Families of rows that turns and mirrors carry onto each other, the same ones carrying the whole set onto itself: the rest of each named row's family, in list order
3 families of 6 rows
E: [ 1.68  1.97 -1.85 -1.72 -2.22 -0.89 -0.71  0.76 -1.77 -0.98  0.44  0.50
 -2.86  0.52  1.26  0.93 -2.79 -2.07  0.12 -1.70 -1.30 -2.10 -1.10 -1.33
  0.14  3.68 -1.35 -0.36 -0.76 -0.81 -3.03 -0.40  0.11  0.76 -1.59  0.87
  2.86  1.36  0.95 -1.39  0.91 -1.02  0.70]
K: [ 0.11 -1.54 -3.42 -1.78 -1.21  1.25 -0.21  1.57 -1.95 -0.95 -0.20  0.59
 -0.44  0.09 -0.42  1.51 -2.59 -2.78  1.43 -0.14 -0.98  0.30  1.06  1.39
  1.53  1.75  1.23 -2.66 -0.63  2.07 -0.39  0.62  4.28  2.06 -0.10 -0.83
  1.94  1.32  3.06  1.12  1.87 -0.59  2.09]
M: [ 1.12 -1.90 -2.69 -2.86 -0.13 -0.63 -1.54  1.21 -0.81  0.15 -1.50  0.85
  0.13  0.13  0.07  0.47 -1.60 -4.08  0.80 -0.40 -1.09  1.17  1.38  0.83
 -0.09  2.53  2.72 -3.99  0.09  1.72 -0.15  0.05  1.95  0.18  0.82 -1.22
  0.42  1.81  3.14  0.00  2.70  0.53  1.23]
P: [ 0.81  1.38 -0.08  1.08  0.79  3.29 -0.82 -1.28 -2.24  1.55 -0.55  0.78
  0.61 -1.12  3.18 -0.38  0.04 -0.25 -1.15  0.96  0.72  0.58 -0.23  1.58
 -0.75 -1.74  1.36  0.27  1.81 -1.18 -0.77  1.34 -2.22  0.01  2.11  2.43
  0.36 -0.05 -1.91  0.77 -0.58  1.68  4.19]
F: [ 1.15  1.83  1.05  1.06  1.36  3.42  0.29 -0.70 -2.28  1.12  0.16  0.85
 -0.10 -0.22  1.94 -0.35  0.81  0.44 -0.49  0.39 -0.60 -0.44 -0.99  2.93
  0.00 -1.36  1.40  0.47  0.62 -0.35 -2.15  3.26 -0.40 -1.15  2.76  3.93
  0.26  0.70 -1.18 -0.10 -1.45  1.82  4.02]
B: [-0.70 -0.92 -1.36  0.11 -0.14  0.59 -1.00 -2.83 -3.36  1.46  0.09 -1.33
  0.37 -3.35 -0.36  2.81  2.55 -0.34  0.33 -2.26  1.66  1.99 -1.07  2.33
  1.57 -1.13  1.50 -0.24  0.38  0.82 -0.69  1.01  0.76 -0.46  2.24  2.50
 -1.22  1.46 -0.07 -0.85 -1.55 -1.67  2.94]
X: [-0.78 -2.70  0.75 -1.73 -0.72 -0.22 -0.70 -0.98 -2.89  0.24 -0.05  0.51
 -1.70  2.69 -0.19  2.14 -1.03  0.03 -1.80 -2.12  0.88  0.74  1.67  5.40
  2.25  0.07  1.25 -0.52  0.25  1.04 -1.35 -1.04  1.46  1.47  2.46 -1.76
 -0.30  3.25  1.62  0.68  0.03  0.79  2.38]
H: [ 1.82  1.04 -1.70 -1.74 -0.48 -1.52 -1.87  1.66 -0.44  0.01 -0.30 -1.17
 -1.01 -0.25  1.74 -0.08 -2.80 -1.81  1.61 -1.19 -0.38 -2.28 -0.55 -2.14
 -0.17  3.39  0.19 -1.27 -0.83 -0.45 -0.94 -1.97 -0.16 -0.21 -0.11 -0.54
  2.71  0.31 -0.19 -2.97 -0.11  0.09  0.91]
C: [ 1.61  2.40 -1.73 -0.89 -0.07 -0.87  0.46  1.73 -0.99 -1.03  0.54 -0.37
 -2.16  0.60  0.66  0.03 -4.83 -2.02  0.12 -0.86 -0.82 -1.38 -0.61 -2.42
 -0.80  2.77  0.97  0.22 -1.61 -0.12 -1.58 -1.18 -0.29  0.40  0.00  0.67
  3.18  1.49  0.80 -2.45 -0.58 -0.18  0.83]
W: [ 1.48  3.40 -0.09  3.03 -0.83  1.40  0.33  0.85 -0.52  0.66 -0.28  2.46
 -0.41  0.51  0.52  0.48 -3.91 -2.05  0.85 -1.06 -1.31  0.29  1.22  0.11
 -1.36  2.27 -0.34  0.54  2.88  0.41 -4.33  0.46 -1.04 -1.77  1.61  1.35
 -0.91 -0.10 -0.17 -2.26  0.98 -0.69  1.93]
Q: [ 1.29  1.52 -0.29  2.58  1.03  0.87  0.44  0.51 -0.76  0.27  0.93  0.97
 -0.07 -1.65  1.85  0.84 -3.61 -3.21  1.31 -0.75 -0.29 -0.60  1.87  0.10
 -0.73  3.09  0.10  0.50  3.05 -0.90 -3.54 -1.02 -2.14 -1.16  2.57  0.46
  0.64 -0.42 -2.39 -1.53 -0.31 -0.41  3.28]
T: [-1.27  0.11 -0.46 -0.07  1.63  1.21 -0.97 -1.66 -3.48  1.23  1.29 -0.88
  0.08 -0.87 -1.81  4.02  2.54 -0.75 -0.11 -2.41  0.93  1.71  0.89  3.29
  1.59 -0.33  0.47  1.07 -1.43  1.05 -1.71  0.52  0.00 -1.89  3.77  2.54
  0.21  1.07 -0.33  0.14 -1.22 -1.04  1.40]
V: [ 1.60  2.72  0.22  2.81  1.47  1.61  2.46  0.73 -0.94 -0.01  1.64  2.37
 -0.94 -0.12  1.50  0.76 -3.58 -1.37  0.98 -0.63 -1.04 -0.34  0.65 -0.26
 -1.03  1.91  1.45  0.89  2.40 -0.22 -3.97  0.14 -0.77 -1.34  2.52  2.12
  1.16  0.48 -1.25 -2.17 -1.25 -0.53  2.83]
G: [ 0.76 -3.47  0.56 -1.91 -1.24 -1.66 -0.83 -1.52 -2.16  1.03 -0.19 -0.39
 -2.38  0.72 -0.11  2.03  0.79 -2.08 -1.77 -2.22 -0.08  1.14  0.58  4.58
  1.25  1.76  1.16 -2.55  0.62 -0.50 -0.79  0.10  0.47  1.23  1.86 -1.28
 -2.19  3.83  1.80 -0.28 -0.62 -0.77  2.83]
A: [-0.44  0.66 -0.25 -0.22  0.54  0.92 -1.26 -2.25 -3.25  0.03  0.31 -1.58
  0.41 -2.07 -1.62  3.13  2.05 -0.65 -0.73 -2.75  0.57  0.88 -1.04  4.91
  2.50 -0.82  1.36 -0.46 -0.02  1.31 -1.58  1.86  1.44 -1.24  3.15  3.28
 -0.22  2.40  1.24 -0.67 -1.27 -0.09  2.38]
D: [-0.48 -1.39  0.64 -2.48 -1.38 -1.06 -0.38 -0.62 -2.45 -0.75 -0.62 -1.02
 -1.85  1.66 -0.87  2.20 -1.20 -1.03 -2.15 -2.47 -0.43  1.28  0.82  6.11
  2.38  1.81  0.89 -3.11  0.44  0.83  0.17  0.37  0.79  0.61  2.64 -0.70
 -0.25  3.45  3.02 -0.69 -0.19 -0.50  2.26]
U: [-0.28 -0.35 -2.73 -2.84 -0.54 -0.40  0.66  1.68 -1.67 -1.38 -1.11 -0.19
 -0.80  0.68 -0.62 -0.15 -4.27 -3.60  0.31 -0.38 -1.16  1.10  1.68  1.29
  0.53  2.98  1.95 -3.03 -1.55  1.87  0.33  0.84  1.81  0.55  0.97 -0.54
  1.48  1.88  3.26 -0.10  2.09 -0.24  1.30]
Z: [ 1.10  3.32  0.52  1.44  0.45  4.30 -0.86  0.10 -1.78  1.66  0.19  0.06
  0.48  1.05  1.28 -0.27  0.73  0.55 -0.17  0.83 -0.49 -0.26  0.47  1.49
 -0.72 -1.13 -0.04 -0.25 -0.48 -1.24 -0.14  2.49 -0.87 -1.40  2.20  2.17
 -0.73 -0.22 -1.37 -0.07 -1.69  0.98  1.83]

The rest of the family of B: M, P, H, Q, G
The rest of the family of K: E, X, W, T, Z

